[[5496 5165 6282 6335 6345 5228 6716 4844 5703 4976 6572 5781 5718 5761
  5300 5081]
 [5104 5580 6080 7632 6110 5815 5715 6620 5880 6138 4278 5955 5692 4658
  5429 6302]
 [6086 5531 5050 3252 4964 5370 5862 4903 5349 5178 6805 5280 5664 6443
  5940 5129]
 [4830 3801 5373 8108 5078 4973 4645 7527 5819 7156 4388 5405 5287 4672
  5588 8067]
 [5866 7344 4255 2402 4492 6707 3548 7038 5176 7365 3526 5506 4581 6033
  7328 7673]
 [5578 5984 5704 5396 5764 5882 5620 5601 5674 5766 5469 5761 5550 5551
  5817 5766]
 [5078 4010 5891 7701 5665 4986 5836 6705 5787 6126 5895 5449 5582 5090
  5381 7120]
 [4664 6308 5307 6600 5974 6199 4797 7159 5466 7065 3507 5943 4691 4376
  6787 7871]] | 5165

[[245 154 155 193 133 207 176 133 195 252 144 158]
 [218 172 104 217 133 194 198 133 147 239 200 140]
 [125 170 244 246 223 118 169 223 144  56 160 193]
 [211 190 111 168 159 212 204 159 154 221 222 159]
 [164 191 218 138 191 186 168 191 229 126 169 221]
 [220 177 187 146 177 213 197 177 210 183 168 165]] | 154

[[7448 2027 6540 7031 5892 5664 2519 4019 9322 8903 5572]
 [6207 4914 6670 6691 6504 6713 3899 5421 7576 8322 6200]
 [4369 8356 4792 3980 4963 5277 8493 6730 1961 2564 5076]
 [7993 1322 6590 7188 5768 5400 2413 3746 9845 9031 5450]
 [7288 6779 6257 6257 6097 5799 8436 6867 5922 4927 6308]
 [7339 2523 6832 7265 6276 6170 2455 4319 9466 9417 5908]
 [6934 7035 6973 6369 6607 6915 7101 6817 6078 6845 6356]
 [3901 9235 5028 4579 5705 5986 8347 7306 2471 3092 5969]] | 2027

[[71 72 79 54 52 49 49 48 50 56 62 71 48 30 51]
 [31 48 46 50 85 69 60 75 55 29 75 58 58 76 61]
 [63 59 61 46 52 42 47 60 14 61 64 48 57 40 53]
 [43 45 44 50 77 42 60 59 71 32 69 71 58 72 66]
 [77 59 64 52 34 32 41 35 27 84 46 47 51 31 52]
 [63 41 37 47 39 22 46 40 30 72 44 39 58 54 59]] | 72

[[187 164 140 143 169 130 143 166 199 186 164 147 176]
 [158 164 140 150 140 163 143 166 160 197 153 182 137]
 [158 164 137 177 114 155 135 166  97 186 157 155 233]
 [ 41 193 162 125 169 190 168 199  65 123 118  74 116]
 [158 164 140 139 169 178 143 168 212 201 153 210  52]
 [248 165 139 139 200  89 143 166 223 193 193 129 218]] | 164
---
array([  3,  16, -32,  29,  22]) ans = -32, 29

array([-28, -11,  37, -19,   6,  23, -18]) ans = -19, 37

array([64, 88, 73, 33,  7]) ans = 73, 88

array([6, 0, 1, 7, 5, 3, 8]) ans = 7, 8

array([130, 643, 798, 941, 626, 871, 379]) ans = 941, 941

array([[ 57, 166, 142, 174, 120, 130, 166],
       [  1, 156, 156, 153, 116, 129, 149],
       [191, 207, 183, 179, 186, 184, 172]]) ans = 153, 207
---
[4, 33, -3, -26, 8, 24] → 24
[95, 66, 53, 18] → 18
[95, 227, 133, 77, 74, 34, 39] → 39
[4, 8, 4, 1, 5] → 5
[114, 363, 504, 98, 206, 841] → 841
[245, 98, 163, 58, 32] → 32
---
[607 597  92 483 684 824] yields 483

[[157 171 146 191 190 204]
 [250  92  45  22 139  85]
 [191 101  80 197 172 193]] yields 191

[ 31 -25 -15 -42   1 -10] yields -42

[[6 4 6 5 6 5]
 [1 4 2 8 1 6]
 [6 2 7 6 6 4]] yields 5

[[ 51 183 114  97 167 250]
 [114 170 114 132 181 203]] yields 97

[[832 608 274 752 965 169]
 [538 123 169 539 445 646]
 [508 652 551 463 555 447]] yields 752
---
[[+0.08 -0.12 -4.18 -4.97 -6.01 -1.12 -0.77]
 [-2.91 +3.59 -3.10 +0.12 +1.06 +3.73 -3.10]]: +3.59

[[+0.22 -0.07 +0.40 +3.28 +6.34]
 [+0.35 +1.03 -0.64 +4.28 +5.18]]: +1.03

[[+0.44 +0.44 +1.48 -2.30]
 [-1.24 -6.31 -2.94 +2.01]]: -6.31

[[+1.33 -0.36 -0.28 +2.92 -3.05 +0.74]
 [-2.70 -5.14 +0.49 -3.95 -3.26 -0.88]]: -5.14

[[-2.70 -3.47 -2.18 +1.54]
 [-1.61 -2.97 +6.07 -1.07]]: -2.97

[[-6.52 +2.77 +3.35 -1.73 -0.78]
 [-5.11 +3.05 -4.52 +1.10 -0.77]]: +3.05
